In the rows, 100 means zero.
D: rows in several groups, each row roughly a mix of its group's directions:
D (77 x 10):
117, 104, 97, 70, 89, 110, 134, 109, 109, 75
120, 120, 84, 107, 103, 143, 95, 119, 101, 102
94, 97, 83, 115, 95, 145, 102, 90, 115, 120
97, 75, 85, 80, 85, 105, 80, 89, 93, 135
97, 94, 92, 142, 118, 88, 76, 107, 120, 101
66, 88, 84, 79, 95, 97, 77, 77, 112, 112
91, 77, 84, 117, 118, 79, 81, 107, 131, 95
108, 108, 119, 78, 78, 136, 120, 94, 92, 110
61, 98, 83, 107, 122, 94, 87, 76, 116, 103
136, 103, 104, 82, 83, 116, 111, 123, 86, 82
112, 116, 94, 102, 75, 122, 97, 130, 75, 83
57, 101, 84, 107, 114, 97, 89, 77, 117, 107
103, 116, 93, 101, 93, 111, 88, 125, 79, 59
143, 95, 113, 78, 88, 106, 115, 116, 93, 88
102, 88, 83, 132, 131, 92, 90, 115, 122, 96
55, 102, 82, 110, 102, 101, 82, 83, 107, 116
91, 102, 127, 74, 80, 104, 126, 74, 90, 106
120, 109, 110, 66, 81, 104, 125, 105, 101, 77
90, 89, 79, 125, 107, 64, 83, 116, 101, 113
52, 113, 90, 116, 105, 99, 92, 85, 114, 104
128, 108, 110, 97, 89, 87, 109, 114, 123, 63
62, 125, 85, 120, 100, 110, 89, 106, 97, 80
109, 89, 79, 123, 106, 103, 75, 136, 106, 114
109, 115, 101, 94, 86, 146, 103, 110, 91, 124
99, 112, 118, 111, 106, 108, 81, 91, 65, 131
82, 88, 103, 104, 110, 88, 105, 72, 122, 136
90, 91, 109, 114, 121, 83, 65, 96, 84, 126
101, 96, 89, 112, 128, 76, 85, 96, 115, 64
111, 89, 93, 88, 110, 73, 112, 118, 123, 67
112, 114, 93, 99, 71, 125, 99, 129, 77, 89
63, 89, 80, 85, 101, 98, 77, 77, 111, 109
125, 100, 105, 84, 96, 83, 113, 116, 122, 64
111, 101, 74, 123, 95, 106, 88, 136, 99, 123
101, 87, 113, 109, 131, 75, 110, 76, 121, 114
95, 88, 83, 123, 104, 96, 73, 128, 100, 128
140, 102, 127, 110, 108, 87, 120, 114, 95, 90
83, 104, 128, 75, 102, 106, 109, 62, 96, 93
90, 110, 116, 81, 104, 87, 120, 63, 98, 76
89, 86, 92, 115, 92, 94, 82, 122, 93, 142
113, 114, 116, 78, 85, 137, 122, 91, 95, 96
115, 101, 93, 76, 85, 113, 130, 107, 121, 73
114, 107, 104, 65, 78, 110, 130, 101, 102, 80
112, 116, 102, 141, 107, 104, 102, 124, 75, 95
100, 75, 103, 62, 124, 93, 91, 100, 89, 121
126, 106, 100, 135, 103, 111, 110, 122, 76, 112
116, 125, 114, 89, 71, 104, 124, 102, 95, 73
123, 103, 116, 82, 94, 141, 111, 101, 106, 80
128, 115, 125, 71, 88, 94, 114, 106, 88, 81
111, 75, 101, 57, 87, 98, 98, 85, 112, 115
141, 97, 123, 113, 107, 94, 126, 110, 96, 109
110, 110, 106, 66, 75, 123, 127, 95, 92, 94
97, 80, 97, 63, 109, 67, 108, 108, 105, 84
60, 100, 74, 87, 93, 111, 78, 87, 105, 100
91, 82, 78, 112, 105, 81, 99, 108, 139, 80
130, 125, 118, 92, 85, 124, 119, 104, 90, 89
97, 95, 82, 101, 92, 147, 109, 91, 117, 117
111, 102, 74, 122, 88, 99, 96, 135, 96, 126
108, 97, 70, 127, 101, 88, 86, 133, 102, 114
115, 109, 114, 61, 85, 95, 123, 103, 87, 82
75, 77, 75, 120, 115, 101, 83, 95, 120, 117
75, 109, 96, 109, 132, 88, 98, 86, 118, 70
59, 96, 89, 102, 100, 94, 85, 77, 114, 123
115, 115, 111, 82, 82, 141, 121, 99, 94, 103
89, 93, 125, 80, 104, 83, 112, 67, 103, 75
104, 87, 96, 131, 108, 102, 68, 100, 133, 108
113, 113, 78, 115, 128, 100, 87, 105, 113, 66
83, 97, 119, 83, 80, 77, 124, 76, 88, 111
100, 125, 101, 143, 101, 122, 99, 98, 84, 111
66, 89, 86, 80, 92, 98, 82, 77, 114, 117
128, 107, 102, 105, 116, 102, 103, 120, 85, 60
112, 88, 77, 124, 113, 78, 83, 127, 112, 87
132, 95, 108, 87, 80, 116, 126, 114, 106, 78
74, 105, 93, 142, 98, 98, 80, 89, 95, 117
131, 98, 102, 75, 93, 107, 99, 118, 87, 66
85, 119, 119, 78, 96, 124, 112, 69, 88, 110
91, 92, 115, 92, 117, 79, 74, 94, 71, 126
78, 101, 109, 91, 64, 97, 98, 92, 109, 135

one row of each group, then the others: which group is each in?
77, 81, 106, 103, 92, 57, 100, 93, 93, 120
(73)
91, 90, 90, 137, 114, 106, 72, 97, 116, 120
(94)
141, 98, 125, 113, 104, 90, 123, 112, 94, 108
(112)

129, 105, 113, 96, 114, 93, 108, 114, 94, 58
(112)
103, 91, 75, 126, 116, 71, 81, 120, 110, 91
(73)
62, 118, 106, 125, 115, 85, 101, 88, 117, 91
(112)
62, 99, 90, 107, 94, 100, 93, 80, 113, 133
(112)
122, 114, 109, 119, 83, 90, 100, 110, 126, 67
(94)
92, 90, 91, 131, 117, 97, 96, 88, 96, 141
(112)
